In the data rows, the value 128 means zero.
Each row has a hidden score. How much does it go up from the first row of each pair to the second? 10 means little or no change, 20 a big rise and 0 a big fall. The score is a weighted sum of the row's numbers plus the product of two more (or one squared), each taken from its middle value.
[170 112 115 157 104 150 146 130 154 172 155  99 112 138 127 142 104 108 153 134 138]
[ 87 147 140 111 102 107 102 144 129  73 101 115 129 127 128 148 148 144 125 123 144]: 4
[ 85 110  96  83 143  98 119 100  82  76  72 166  99  80 100 138 206 212 135 140 102]
[ 81  82 125  68 173 177 158  85  61 100  75 189  92  65  89 103 179 171 106 183  77]: 13
[117 153 141 163 180 195 199 152 136 145 121  99 128 128 138 147 107  94 133 113 137]
[ 96  77  86  67 136 125 125 156 120 144 176 228 178 160 128 125 160 165 118 134  84]: 9
[131 144 161 156 135 127 110 136 143 130 138  97 121 140 146 132 121 144 104 133 150]
[159 117 148 148 109 141 126 113 154 162 161  94 129 172 104 160 155 146 106 116 129]: 12
[140 106  33  99 159 106 177 176 127  93 125 154 139  86 145 101  83 141 167  64 109]
[139 177 204 194 151 157 131 126 149 136 131 105 110 133 101  92  96  87 113 125 129]: 7
[ 63 114  86  76 139 104 114 135  89  78  90 193 149 110 179 144 152 181 132 126 107]
[ 43 177 171 136 117 105  97 124 109  44  68 150 108 129 119 147 181 143 139 151 148]: 6
[ 18  88  95  61 211 150 164  94   0  28  11 221  99  27  94 102 209 206 115 201  42]
[146 103  98 104 134 120 158 159 139 135 120 118 143 105 150  98  76 119 145 117 130]: 9
[122 203 206 174 144 147 125 129 129 135 133 110 117 127  98  98 114  98 112 117 143]
[109 103  91  91 126 126 143 127  79 118  89 150 120  82 136 119 156 196 139 127  80]: 11
[107  96  96  84 154  99 126 136  96 111 106 165 141  80 118 105 180 191 124 116  89]
[128  92 103  84 127 123 118  91  83 150 121 138 132  96 115 107 150 142 153 163  91]: 15
[105 193 180 153 144 111 105 130  96  54  72 137 102 106 102 122 133 109 119 151 138]
[ 51 125 137  79 143 101 103 101  52  70  50 172  88  66 105 133 177 153 142 200 144]: 11
[105 139 126 106 142 114 121 112 132 112 114 121 105 122 110 141 148 157 135 122 125]
[126 128 134 115 113 112 113 111 115 120 112 124 120 127 114 116 118 111 131 178 170]: 7
[124 141 148 146 136 107 132 162 155 116 136 118 146 138 152 157 144 129 123  93 143]
[195 183 175 175 116 149 115 147 194 171 171  51 124 160 148 147  73  68 164  98 188]: 14
[178 116 117 105 128 134 135 104 109 150 119 132 106 112 131 102 141 119  88 130  96]
[147 112 119 127 121 153 173 159 158 193 164 117 121 150 112 116 116 104 109 115 112]: 12
[135  99  88 103 121 112 138 144 127 137 120 126 127  99 116 131 122 131 100 107 112]
[ 78 118 127 103 135 100  98 112  79  77  66 167 117  79  96 110 209 183 121 151  96]: 3
[166 113 147 142 111 129 123 117 158 177 150  79 125 144 130 113 110  90 128 131 155]
[154 127 123 152 126 134 111 148 166 152 161  94 136 147 157 144 128 131 137  97 137]: 11
[255 107  51 196 100 164 198 173 241 232 245  46 152 170 167  89  28  59 144  30 151]
[176 107 104 128 130 131 157 126 139 160 167 109 122 149 128 116 104 121 134 107 119]: 7
[178 140 130 152 151 125 155 142 127 187 144 133 109  88 125  95 141 132 133  95  89]
[159 152 155 176 127 155 121 147 179 129 154  68 126 157 142 134  87  97 144  93 189]: 7
[139 107 138 153 120 131 111 118 138 138 144 111 111 138 114 118 121 123 155 128 146]
[148 104  61  95 134 127 144 164 131 116 123 140 124  84 143 113  99 130 159 106 124]: 12
[ 52 120  74  77 138  87 135 142  72  58 104 202 186 131 198 153 133 158 110 111  87]
[ 91 115  84  83 157 104 147 147 111  75  77 156 127  72 121 103 119 146 140 124 126]: 9
[182 165 163 173  95 109 132 146 145 140 155  84 115 132 116 133  92  76 114 115 150]
[132  96  82 109 120 129 144 117 127 142 136 121 108 111 122 123 139 167 148 105  92]: 14
[ 99 140 126  89 112 118 110  97 108  89 100 138 106 106  83 127 145 129 130 167 159]
[ 91 150 167 128 128 116  97 137 137 114 160 160 186 228 179 183 151  94 127 155 148]: 5
[135 121 112 129 115 148 113 127 127 138 125 106 119 138 118 128 113 119 160 136 141]
[121 134 158 150 110 134  97  93 146 158 186 149 174 235 161 181 120 104  83 148 143]: 11
[ 67 121 122 102 121 114 132 157  90  51  75 163 107  80 140 135 173 192 142 116 118]
[ 95  88  91  84 119 115 100  85  71 122 105 171 130  92 107 122 190 178 115 177  68]: 18
[165 149 187 178  83 159  76 108 146 176 169  52 106 174  99 128 154 143  98 167 151]
[115 105 119 111 132 103 110 111  85 131 117 141 110  99 115 134 171 168 129 138 120]: 12
[200 174 176 196  99 138 163 226 255 212 255  94 189 255 181 153   0   8 138  40 208]
[179 115  65 132 134 101 157 151 153 137 161 125 144 101 171 117  75 103 130 113 171]: 8
[127  82 119  98 128 117 110 112 104 143 125 132 120 111 122 129 154 153 147 136 102]
[147 139 137 153 128 144 119 152 153 106 138  92 127 123 130 117  79  71 122 141 165]: 9
[177 102 106 136 128 124 117 161 124 139 137 121 143 113 134  93 103 116 122 105 100]
[159 125  96 122 142  99 174 169 142 113 134 132 139 111 156 129  93 142 153  86 126]: 12
[177 139 145 168  69 130 112  97 165 183 170  61 110 176 101 134  84  72 119 150 184]
[226 185 145 241  98 161 159 190 255 224 237   1 149 220 163 153  16  45 141  24 204]: 10
[128 155 153 141 122 150 149 162 162 129 136 104 132 144 108 137 114  82 120 122 158]
[ 15 195 208 124 136 132  58 117 119  34  45 120  90 134 112 138 178 128 131 185 192]: 6
[157 122  93 139 162 178 220 171 135 135 130 116 128 122 147 129 102 100 132  91 111]
[ 67 175 125  94 139 122 115 160 114  73  97 134 142 141 162 148 143 138 132 120 155]: 6
[163 137 130 151 108 138 133 134 158 166 187 129 184 201 167 178 118 108 110  96 134]
[151  92  88 129 125 121 137 118 118 159 139 124 140 116 122 104 104 129 117 143 141]: 10
[136 173 181 175  90 128 102 130 171 124 123  76 108 159 125 134 129 110 133 125 190]
[199 127 169 195  82 162 126  70 181 243 202  44  80 199  94 137 102  71 107 194 183]: 19
[103 124 152 159 122 127  84 102 131 130 147 121 168 173 164 170 136 117 118 161 136]
[ 94 125  76  66 148 103 128 133  62  61  48 193 105  40 119 100 164 184 104 115  67]: 8
[159 123 113 119 123 116 125 134 139 134 144 124 134 138 128 124 161 141 116 108 113]
[117 123 135 117 144 112 115 104 126 124 117 137 132 120 126 126 130 149 140 117 113]: 13
[141 227 236 199 128 145  97 124 157 123 140  97 108 156 130 146  67  77 118 141 170]
[131 108 101 121 113 130 129 125 132 124 117 121 135 103 124 107 120 107 140 148 153]: 6
[173 142 129 194 176 203 204 165 166 185 173  77 150 137 145 141  72  83  99  75 133]
[169 138 118 130 118 119 138 124 146 142 131 106 121 125 131 120  94 105  93  95 133]: 4
[124  51  86  58 146 124 147  79  90 206 146 231 127 119 104 119 221 188  97 152  37]
[104 238 220 204  99 133  60 175 192  74 117  47 125 187 142 161  48  21 168 132 249]: 2
[ 58 116 121  90 149 119  86  85  61  90  66 161 118 111 111 147 195 181  98 179 109]
[126  58  57  58 159 102 129 115  86 121  90 173  97  68 124  89 173 170 141 137  71]: 10
[ 96 255 246 191 123 144  99 244 252 119 170  78 185 231 149 161  41   0 123 110 246]
[126 145 106 101 125 121 143 160 110  76  93 146 113  78 114 117 134 131 130 117 113]: 12
[215  74  70 147 112 145 147 156 171 233 246 159 203 230 181 159  86 121 118  74  95]
[ 15 130 141  68 140  95 102 102  66  36  83 228 186 157 142 157 182 156 136 177  96]: 6
[106 135 107 104 146 128 124 152 154 137 149 178 170 146 128 120 112 115 123 120 123]
[111 159 149 146 129 131 127 147 163 115 118  90 109 125 136 123  76  77 154 141 195]: 5
[171  99 109 133 127 132 183 164 173 208 202 137 148 162 133 124  98 104 113  99 110]
[125 229 220 174 119 138  93 147 189  72 120  56 115 158 141 153  47  24 128 113 229]: 5
[ 70 161 154 114 112 108 109 169 158  50  98 100 123 102 127 142  81  80 159 127 169]
[ 74 163 134 120 129 100 130 159 123  64  91 128 120 114 117 122  84  92 134 157 193]: 11
[159  19  51  72 128 117 150  75  83 178 155 185 143 116 136 130 195 205  80 125  40]
[132 122 108 127 122 120 132 109 118 125 118 122 109 129 124 124 113 119 150 119 132]: 8
[198 100 120 168 113 138 136 135 189 219 195  56 140 179 142 119  76  80 133 106 182]
[187 115 151 149 101 161 149 121 171 177 185  77 124 159 127 144  93 137 119  95 137]: 10
[140 136 147 139 120 120 112 151 163 144 142  90 126 126 133 116 135 141 126 106 154]
[113  89 109  94 129  93 116  98 106 114 104 133 128 101 119 115 143 129 122 168 141]: 12
[137 161 157 140 114 127 125 167 180 133 150  90 154 170 177 154  97 103 139 109 162]
[209 110 101 184 122 140 140 158 184 197 198  74 147 163 143 108  73  87 152  86 141]: 14
[103 121 140 116 113 125 121 105 108 126 111 122 104 108 124 129 151 149 154 148 124]
[114 159 195 152 106 133  87  92 140 135 113 100  98 150 100 121 133  97 136 193 173]: 9
[169 104 113 126 140 125 149 143 151 179 153 118 151 149 157 154 114 137 104  95 132]
[ 67 137 118  98 132 106 112 159 133 116 102 176 145 124 114 105 125 131 123 157  98]: 14
[137 135 125 160 142 139 125 176 181 167 197 155 214 213 192 168  89  90 119  84 138]
[182 135 122 141 115 115 138 123 122 155 132 133 102 110 135 118  99 116 122 113 103]: 11
[ 92 166 142 129 127 111 106 160 143  82 115 107 123 115 135 152 128 148 120 120 163]
[223  59  57 127 130 135 165 133 152 217 216 154 185 173 186 141  95 146  97  70  54]: 17
[106 115 114 120 142 118 141 187 144 149 126 154 124 124 133 106 113 118 124 124 116]
[ 72 220 177 117 139 112  94 117  80  83  82 149 108 100 116 106 150 136  92 141 115]: 11
[168  76 111 122 122 122 119  90 117 165 147 119 109 119 109 114 132 155 144 143  95]
[  0 134 164  71 156 141 115 117  49  54  30 193  73  74  92 130 228 168  98 228 108]: 8
[135 108 114 120 127 117 121 121 130 129 123 129 106 110 132 110 128 133 147 121 138]
[138 154 181 183 174 209 177 129 152 145 142  90 107 144 103 123  79  89 122 117 143]: 14
[107 136 156 135 130 118 105 144 146 113 131 134 190 180 183 172 106 111 126 118 150]
[142  93 109 132 116 135 154 161 162 150 143 117 133 123 151 119 130 148 132  88 123]: 11
[123 174 172 165  99 125 102 137 159 125 142  66 118 180 113 126  94  63 150 137 203]
[133 144 122  93 108 136 127 104  97 119  98 155 119 113 131 113 132 117 107 142 103]: 15
[ 98 118 115  94 144  82 152 156 100  89 114 169 175 140 178 149 134 157 125 108  98]
[134  96  86 114 122 132 114 111 106 139 116 127 106 117 100  97 142 145 113 169 121]: 14
[118 170 165 146 122 114 119 127 143  98 118  83 107 138 131 135  84  64 151 147 211]
[134 151 131 136  93 123 118 119 141 142 139  97 134 129 163 160 138 133 125 120 140]: 13
[ 91 122 104  96 139 119 125  94  97 119 139 197 183 173 163 177 142 142 110 156 100]
[137 108 101 118 125 112 118 141 136 152 211 183 209 201 173 144 106 118 129  98 112]: 6
[101 107 128 105 133 116  96  86  77 140  95 150 101 110 108 105 196 180 141 159  99]
[ 62 107 128  88 148  91  86  65  55  69  47 165 109  85  86 121 217 184 140 200  99]: 8
[107 117 116 104 131 121 118 129 114 111 108 138 111 101 135 140 149 158 140 131 122]
[123  66 105 104 110 113 113  84 118 173 183 196 194 200 111 113 157 150 115 164  68]: 16
[140  96  95 125 145 129 132 144 124 154 143 134 127 128 109 120 104 119 110 115 161]
[116  95  97  97 148 110 129 126 119 120 141 152 165 155 190 149 145 151 129  85 101]: 9
[224 122  76 156 133 142 187 198 216 190 196  71 163 124 160 119  49 118 163  19 126]
[ 80  53  91  68 144 107 103  63  44 104  86 182  84  69  91  92 255 230 101 173  46]: 9
[ 71 161 138  98 123 115 112 117  81  52  58 160  95  70 108 140 139 126 128 149 120]
[114 100 115 106 120 124 114 125 120 119 125 139 143 105 142 145 169 177 124 107 102]: 8
[139 131 117 148 108 122 132 118 131 121 148 115 107 143 131 110 117  99 116 157 162]
[ 91 109  77  83 125 111 154 153 104  63  96 172 125  68 174 106 140 207 162 102 101]: 8
[ 98 145 158 147 121 132 109 124 122 107 111 121  98 138 123 119 157 135 163 157 145]
[ 98  88 110  92 137 122 111 106  70 121  89 150  99  84 106 100 150 148 122 154 102]: 17
[116 117 122 126 111 131 100  91 101 132 110 135 121 124  91 127 156 148 122 150 101]
[121 135 149 132 139 142 105 125 134 115 134 122 163 150 141 165 139 140 127 118 139]: 6
[167 129 137 120 118 115 124 108 139 118 113 108 117 108 129 124 122 105  99 144 131]
[113 162 141 143 119 131 101 133 148 125 127 109 126 143 141 164 131 138 129 127 143]: 13
[ 93 115  91  89 141  76 126 118  92  99  80 154 121  78 100 108 149 138 123 177 140]
[157 148 200 160  78 131 106  97 185 178 209 100 185 255 142 164 116  76 112 158 165]: 11
[199  98  94 165 126 140 143 122 172 197 193 102 131 140  97 123  85  96 112 153 166]
[118 210 148 153 169 136 164 191 116  92 115 143 121 105 136 128 109 112 117  67 117]: 7
[133 121  87  82 146  93 145 171 100  76  92 150 128  77 145 102  93 143 130  90  77]
[143  62  46  86 140 118 155 130 110 168 166 189 182 163 192 161 153 173 127  78  38]: 14
[130 152 137 143 121 145 135 136 151 148 132 104 130 138 123 118  89  99 154 143 184]
[ 97 109 107 105 143 112 114 109 105  97  95 145 127  84 112 128 144 147 150 144 130]: 8
[ 77  85  94  76 146 120 117  91  57  92  76 173 103  88 110  89 158 166 133 171 117]
[205 126 116 152 106 138 130 136 181 205 188  85 120 166 140 128  97 125 145  79 135]: 12
[135 158 135 146 113 133 117 119 143 139 114  93 112 135 121 145 127 131 132 128 161]
[132 140 126 147 101 132 137 147 164 153 128  86 132 120 136 126 106 106 155  93 141]: 11
[145 112 124 127 111 131 144 105 140 126 119 112 124 122 125 117 112 120 127 151 134]
[117 150 144 142 128 114  95 156 159 128 190 165 192 203 173 149  91  85 117 101 149]: 11
[136 132 130 140 112 124 123 144 139 125 131  99 113 126 128 112 120 110 158 144 139]
[117  79  93  85 140 122 124  93  93 147 108 146 126  92 123 115 145 144 132 190 130]: 13
[144 144 118 123 119 113 147 142 104 108  94 137 143 101 129 105 133 135 137 103 103]
[115  88 103 104 153 161 191 146  87 113  97 163 113  97 117 120 159 125 119 141  81]: 14
[152 114 151 145 102 152  95  98 113 170 134 108 114 132 111 121 159 114 108 190 156]
[176 154 151 184  95 133 119 181 207 159 182  67 152 176 147 139  71  94 143  56 188]: 6
[ 99 121 124 109 126 119 120 104 126 116 108 131 121 108 120 124 118 134 155 147 138]
[ 95 146 106 106 127 116 150 186 133  79 103 124 142 105 158 122 156 168 137  97 127]: 3
[105 110 101  90 136 108 104  71  73  93  85 163  98  81 113 111 147 157 103 162  87]
[101 230 196 181 172 155 154 154 142  94  92 104 131 119 115 138 100  83 122 128 153]: 7
[102 102 112 101 132 121 122 128  99 108 116 155 105  88 120 106 140 152 151 132 101]
[ 99 139 138 104 122 114  82 112 124  87  90 143 115 116 126 125 128 119 134 148 168]: 8
[150 196 209 201 142 156 131 133 158 148 138  67 114 170 101 122  98  70 111 143 170]
[ 99 255 255 236 153 171 133 202 190  69 114  65 157 133 141 145  42  16 148 108 225]: 6
[128 162 167 153 119 127 130 193 212 156 191 143 174 201 135 164  61  58 130  90 183]
[167 111 122 148 120 134 131 123 146 173 147 116 114 114 135 128 113 121 149 110 125]: 10
[150 104 125 149 109 133 130 124 149 152 154  98 150 153 134 141 117 167 125 102 131]
[124  88 120 112 130 131 108  96 110 133 124 135 111 119 105  88 138 134 131 148 132]: 10
[115 101 126 124 124 118 115 137 123 147 120 116 122 116 123 113 176 160 115 125 118]
[ 77 121 116  87 131 117 108  89  78  87  95 181 133 109 139 155 196 195 133 139  83]: 11
[116 174 178 175 107 143 110 153 167 112 145  66 122 160 129 152  93  87 144 116 195]
[129 130  93 117 127 130 157 135 115 114 113 128 111 110 133 114 115 133 152 117 128]: 13
[104 155 144 141 110 116 110 132 119 103  92 109 106 128 107 125 110 108 114 157 150]
[ 61  87 113  88 133 128 116 125  91 147 108 190 131 111  99 121 168 164 110 150  82]: 14
[ 42 145 193 102 153  99  53  71  69  69  49 139  95 126 103 150 237 167 109 186 146]
[164 113 146 173 115 152 110 129 154 190 175  69 118 154 106 131  99  99 123 128 146]: 19
[127 150 189 159 107 131  50  57 128 138 106  97 111 172  59 135 139  82  89 200 172]
[ 88 146 129 108 126 124 107 149 130  73 118 164 165 152 168 161 132 133 143 107 135]: 6
[161  84 110 121 119 145 144 119 101 170 141 128 118 111 118 132 206 179  98 141 111]
[133 135 137 146 128 130 124 151 145 119 125  88  99 110 112 119  98  96 147 173 196]: 9
[ 63  98 110  59 145 114  81  89  52  65  69 188 138 113 127 161 199 191 114 160  94]
[ 65 141 136  98 135 101 105 109  80  52  55 164 114  95 122 121 167 160 131 148 123]: 7
[169 143 120 129 102 120 124 132 127 119 122 119 133 127 131 137  88 109 117 115 115]
[141  81  83  78 134 127 108  66  52 107  90 188  98  82 111  93 188 173  91 163  56]: 9
[122 211 216 183 106 126  93 130 147 136 118  98 104 164 117 132  86  72 109 131 186]
[ 83 163 127 115 147 102 118 176 138  58  82 116 144 102 127 109 131 149 162  88 139]: 5
[ 82 106 149 105 116 110 110  98  84  97  74 153  96 109  98 114 192 187 140 172  92]
[ 96 121 103  89 126 118 122 133 116  92 129 166 146 153 180 146 150 130 107 116 120]: 14
[ 29 214 219 111 148 102  71  73  23  18  17 193 101  59  78 123 183 167 130 187  96]
[126 119 120 125 118 115 116  95 116 142 135 124 139 123 124 123 116 121 121 178 164]: 8
[ 75  85 107  85 127 112  95  82  49  92  75 182 107  86 104 126 193 180 140 176  95]
[ 37 225 213 144 126 125  66 146 126  25  63  88 103 123 118 146 108  49 132 153 215]: 10
[102 125 157 131 115 119  94 131 134 122 113 119 104 139 115 143 115 112 161 140 145]
[142 229 159 160 162 108 164 190 139  67 107 134 136 100 146 115  38 102 133  59 142]: 19
[116 179 129 165 131 123 147 183 182  93 126  86 124 123 156 139  72  84 168  62 185]
[126 115 107 139 190 163 203 140  97 120 109 153 122  70 131 118 111 142 117  82  86]: 15
[155 106 124 139  99 134 114  74 119 162 144 114 114 132 129 115 142 121 111 159 135]
[132 144 111 117 103 136 122 155 134 110 127 110 124 116 129 145  90 103 142 120 141]: 10
[ 40  61  21  23 170  78 165 142  39  11  10 253 102   0 150  97 159 230 168 117  34]
[150 142 178 147 112 129  88  90 117 148 129 102  97 148  80 128 170  93  85 180 132]: 10
[139  92 108 115 120 133 143 140 141 166 188 198 187 201 146 124 133 136 108 132  98]
[156 108 103 139 133 126 157 119 161 164 179 144 183 190 201 140  94 110 119  86 125]: 8
[117 118 123 143 131 167 154 195 164 140 145 130 120 126 114 112 102 113 133 120 118]
[143 124 132 159 111 130 125 121 142 160 152  99 119 128 139 141 158 147 132 121 132]: 9
[154   0  41  92 146 114 134  71  72 183 120 173 119  80 118  73 231 238 101 128  30]
[141 132 128 149 128 124 136 150 150 130 123 108 151 142 111 148 130 133 143 113 157]: 5
[195  90  73 115 145 116 175 130 133 165 162 132 149 115 147 144 146 167 116  86  96]
[153  93 127 117 137 132 132 116 121 145 131 121 125 116 104 100 143 124 136 113 123]: 9
[170 103  88 119 112 128 146 119 118 148 149 139 145 139 149 148 167 170 123  99  89]
[154  93  81 113 153 110 154 133 125 143 123 130 140  92 137 105 114 144 163  95  97]: 11
[ 95 123 125 118 121 113 116 106 110 103 107 156 126 103 120 108 157 161 129 131  94]
[ 74 117  88 102 150 115 121 144  99  67  73 168 112  81 127 112 140 136 123 134 117]: 12
[137 196 177 176 134 142 118 134 135 105 131 115 117 127 107 130 103 113 119  95 125]
[163 227 195 184 131 148 114 148 155 119 131  91 115 146 113 120  80  85 123 109 161]: 11
[154 153 144 135 131 128 118 124 136 132 105 114 104 123 107 128 120  97 118 103 118]
[120 123 143 141 109 123 117 136 156 155 207 137 197 239 157 157 108  84 136 137 142]: 8
[146 109  96 117 134 175 203 157 137 143 120 126 111 101 108 114 114 130 117 109  91]
[ 93 150 154 124 134 121 101 125 120  88  99 108 118 124 124 124 142 148 132 149 151]: 4
[109  97  97  95 116  97 106 114  83 110  92 163 117  87 121 103 165 176 153 152  80]
[145  91  83 111 120 115 140 122 126 156 157 146 154 146 159 140 160 167 124 103  96]: 11
[164 113 138 174 150 196 203 159 163 172 169 100 137 135 144 118  85 103 144  74 110]
[161 145 132 137 123 137 111 110 111 115 123 133  97 119 124 133 121 111  93 134 118]: 10
[141 132 132 104 121 109 117 119  84  99 115 159 100  87 127 111 129 133 132 108  91]
[133  90  94 109 127 119 153 110 110 114 122 131 135 110 122 119 121 125  99 131 138]: 9
[133  69  76  74 146 126 136  85  73 145 109 167 117  98  85  95 167 169 119 165  83]
[114  98 116 131 129 109 141 117 110 110 109 155 110  94 127 101 160 162 136 141 104]: 3
[171 138 135 194 188 219 216 179 192 169 170  93 131 151 146 143  83  73 129  90 137]
[167 130 151 149  86 138  88  88 134 189 168  79 113 165  89 137 126 100 111 175 167]: 8
[178 140 187 176 109 139 132 128 172 170 177  65 129 175 134 134 116  99 145  87 177]
[121  84  69 117 109 112 160 131 116 124 116 143 123  85 143 140 137 184 134 101  99]: 15
[ 86 145 121  55 131  94  98  84  42  70  41 195 107  62 103 119 164 176 117 156  80]
[169 158 138 172 133 146 158 168 197 149 164  79 134 138 129 145  92 108 152  78 160]: 4
[126  34  44  55 161 106 151  96  64 117 102 207 107  35 115  95 157 200 150 163  52]
[110 113 105 122 126 121 126 150  95  96 103 140 125  91 137 110 130 132 133 134 121]: 7
[119 164 190 177 183 168 198 142 118 122 119 133 112 128 102  99 101 105 115 138 134]
[129 174 202 160 134 191 144 153 175 143 155  67  91 161 125 141 106  46 117 166 176]: 13
[141 127 112 123 115 145 123 140 125 126 128 127 114 117 130 142  84 122 122 134 174]
[221 175 198 236  88 165 119 157 244 213 247  35 179 255 191 183  45  16 113  81 206]: 11
[133 182 174 181 101 191 129 164 191 175 156  72 124 170 111 121 105  54 111 138 181]
[175 127 144 169 173 176 200 150 170 181 168 102 118 129 120 120  87  94 114  82 123]: 10
[129 176 150 130 167 125 150 110 105 118 108 163 135  99 107  95 149 144 111 126  95]
[115 117 141 149 116 129 115 133 124 100 103 110 119 121 134 119 121 101 125 131 162]: 7
[117 116 137 135 121 150 114 120 124 151 141 114  98 136  95 116 119 111 133 163 156]
[120  85  63  83 107 103 140 145 109 127 118 156 143  88 152 126 123 153 144 103 102]: 9
[120 148 184 113 117 120  73  92 121 135 117 104 115 148 106 151 148 122 123 154 157]
[157 121 116 136 101 126 143 132 158 164 152 113 126 125 133 142 137 144 140 100 123]: 10
[130 129 156 125 118 132 102  97 137 124 166 132 157 169 157 180 126 128 126 122 134]
[176  87 100 116 132 127 167 116 141 184 160 111 132 144 136 128 155 173 137  79  99]: 8
[119 132 115 129 127 128 130 164 130 111 128 116 147 136 145 130 150 165 135 109 128]
[136 140 126 145 113 142  99 129 139 112 105 110 122 129 124 113 144 121 140 124 144]: 12
[120 118  68  91 144 100 154 156 121 125 108 158 121  79 135 114 110 158 152  65  97]
[156 109 106 124 130 139 120 109 131 167 132 127 103 114  98 130 147 140 114 130 102]: 11
[ 70 191 145 124 142  99 129 137  79  70  61 168 116  72 128 120 145 147 134 111  93]
[119 103  82  95 158 115 118 127 107 120 105 175 121  77 132 103 177 189 129 126  98]: 8
[181  46 123 138 104 147 129  48 128 220 196 158 171 194 152 150 176 138  95 127  83]
[180 116 108 128 138 136 144 140 143 156 157 100 113 136 138 117  84  98 111  84 122]: 8
[157 197 165 140 145 131 124 121 117 117 116 136 112  98 120 111 111 109 118 102 118]
[111 130 129 137 122 110 113 119 137  97 111 115 129 131 107 139 131 136 141 138 131]: 8
[138  94 117 132  98 124 141 111 108 131 114 140 119 131 119 105 149 147 139 159  91]
[145 165 149 150 115 122 146 176 189 116 137  66 141 158 143 129  42  77 149  78 177]: 12
[106 131 135 113 130 122 102 109  88  91  93 134 114 106 104 127 144 130 133 158 143]
[236 120  96 192  98 136 172 163 212 221 218  47 159 171 165 127  72 115 147  41 153]: 10
[176 148 135 147 129 129 127 157 188 130 171  85 140 190 161 167  79 109 135  87 153]
[106 216 207 151 141 128  95 107  90 106  87 123  96 129  98 114 161 117 109 191 124]: 9
[179  20  30  74 126 136 165 119 118 229 178 223 168 127 121 111 168 210 115 129  16]
[ 46  83 120  75 141 103  78  81  40  70  50 192 101  55 101  96 184 183 131 194 101]: 1
[129 131 155 137 107 123 116 118 141 142 176 153 190 219 170 169 115 119 125 132 121]
[220 143 144 214  91 147 141 203 255 206 252  47 166 238 195 186  39  29 140  38 204]: 12
[ 26 140 133  87 134  92 121 128  69  52  39 161 105  87 100 113 124 147 119 196 157]
[185 123 124 156 118 149 137 130 181 199 184  65 141 176 118 105  84  97 137 111 154]: 9
